[[-35 -32 -30  20  27  27  14 -26  33 -59 -40 -41]
 [ -6  -4   6 -11 -37 -37  19   7  -6   6  -8  -9]
 [-25  -1 -18  10 -14 -17  15 -12  16 -11 -28 -31]
 [ -2  10 -13 -18 -21 -24  17 -10 -25  19   4   3]
 [  4 -44  34 -22 -40 -34  26  28  -7 -19  -3   0]
 [-27 -24 -19  13   7   6  16 -16  23 -37 -32 -33]]
->
[[-35 -32 -30  20  27  27  14 -26  33 -59 -40 -41]
 [-27 -24 -19  13   7   6  16 -16  23 -37 -32 -33]
 [-25  -1 -18  10 -14 -17  15 -12  16 -11 -28 -31]
 [ -6  -4   6 -11 -37 -37  19   7  -6   6  -8  -9]
 [ -2  10 -13 -18 -21 -24  17 -10 -25  19   4   3]
 [  4 -44  34 -22 -40 -34  26  28  -7 -19  -3   0]]

[[-52 -46  28  32  16 -26 -21 -20  34 -22 -14 -14  21  66  11]
 [-39 -35  28  22 -42   6  22  27  34  14  34  29  25  31 -44]
 [ 24  26  16 -23  25 -58 -33 -34 -31 -32 -31 -29  27  70  16]
 [ -7  -8  14 -16  19 -21 -31 -34 -17 -23 -35 -30  12 -34  15]]
->
[[-52 -46  28  32  16 -26 -21 -20  34 -22 -14 -14  21  66  11]
 [-39 -35  28  22 -42   6  22  27  34  14  34  29  25  31 -44]
 [ -7  -8  14 -16  19 -21 -31 -34 -17 -23 -35 -30  12 -34  15]
 [ 24  26  16 -23  25 -58 -33 -34 -31 -32 -31 -29  27  70  16]]

[[ 33  22   8 -41 -53  26   4 -28  -8]
 [ 53   3   1 -19 -52 -23  16 -28  -8]
 [ -6 -11   1   1  22  26  -1 -28  -8]
 [ 35 -11   1   1  22  26   4 -28  13]
 [  7 -11 -15  10  46  51  -2 -28  -8]
 [ 12 -11 -37  13  29  26   4 -28  -8]]
->
[[ -6 -11   1   1  22  26  -1 -28  -8]
 [  7 -11 -15  10  46  51  -2 -28  -8]
 [ 12 -11 -37  13  29  26   4 -28  -8]
 [ 33  22   8 -41 -53  26   4 -28  -8]
 [ 35 -11   1   1  22  26   4 -28  13]
 [ 53   3   1 -19 -52 -23  16 -28  -8]]

[[ -5  21 -62 -35 -63]
 [-28 -43 -50 -53   3]
 [-34 -60  36   2  21]]
->
[[-34 -60  36   2  21]
 [-28 -43 -50 -53   3]
 [ -5  21 -62 -35 -63]]

[[  6 -11   5  26  -4  41]
 [  2   1 -12  24 -42 -24]
 [ 69 -27 -25  33 -13 -51]
 [-51 -20  25  42 -26 -10]
 [-32 -15 -16  -6   4 -20]
 [  5 -17  32  12   3  30]
 [-21 -40  12  11  42  14]
 [-57  63 -49 -20  -9  27]
 [-16 -28 -47  12  -2  -6]
 [  4  13 -15  14 -48 -23]
 [ 15  -8 -18 -16  -2  23]
 [ 17  -9 -26  42  20   6]]
->
[[-57  63 -49 -20  -9  27]
 [-51 -20  25  42 -26 -10]
 [-32 -15 -16  -6   4 -20]
 [-21 -40  12  11  42  14]
 [-16 -28 -47  12  -2  -6]
 [  2   1 -12  24 -42 -24]
 [  4  13 -15  14 -48 -23]
 [  5 -17  32  12   3  30]
 [  6 -11   5  26  -4  41]
 [ 15  -8 -18 -16  -2  23]
 [ 17  -9 -26  42  20   6]
 [ 69 -27 -25  33 -13 -51]]

[[-13  39 -26  42  18 -53 -37 -44]
 [  7 -31  10 -31 -25  44  31  29]
 [-14  -1 -23   3 -27  -4  11 -13]
 [ 34 -36  29 -43  -9  53  37  51]]
->
[[-14  -1 -23   3 -27  -4  11 -13]
 [-13  39 -26  42  18 -53 -37 -44]
 [  7 -31  10 -31 -25  44  31  29]
 [ 34 -36  29 -43  -9  53  37  51]]
---
[[ -1 -21  13  10  33]
 [ 29 -21  -2  38  39]
 [-66  60 -23  -5 -14]
 [  5 -30   9  13  14]]
->
[[ 29 -21  -2]
 [-66  60 -23]]

[[ 15 -34   4]
 [ 15 -22  -8]
 [ 14   1 -30]
 [ -9 -59   9]]
->
[[ 15 -22  -8]
 [ 14   1 -30]]

[[-40 -16 -18  64]
 [ -7  -2 -59 -31]
 [ 13  -2 -59  12]
 [ 13  -2   6  18]]
->
[[ -7  -2 -59]
 [ 13  -2 -59]]

[[ 46 -53  39 -51]
 [ 37 -49  36 -55]
 [ 41 -67  30 -50]]
->
[[ 37 -49  36]
 [ 41 -67  30]]

[[-38  18  48  -8   1]
 [ 12   9  -7  13  68]
 [ 19  -5  34   6 -34]
 [-37   2  -1   5 -25]]
->
[[12  9 -7]
 [19 -5 34]]

[[  4 -10  -5]
 [ 62 -51  61]
 [ 32 -61  62]]
->
[[ 62 -51  61]
 [ 32 -61  62]]

[[ 14 -14  63  30 -50]
 [-18 -27   8  15 -21]
 [ 10   0  28  15 -10]
 [  1 -32  38  17 -27]]
->
[[-18 -27   8]
 [ 10   0  28]]
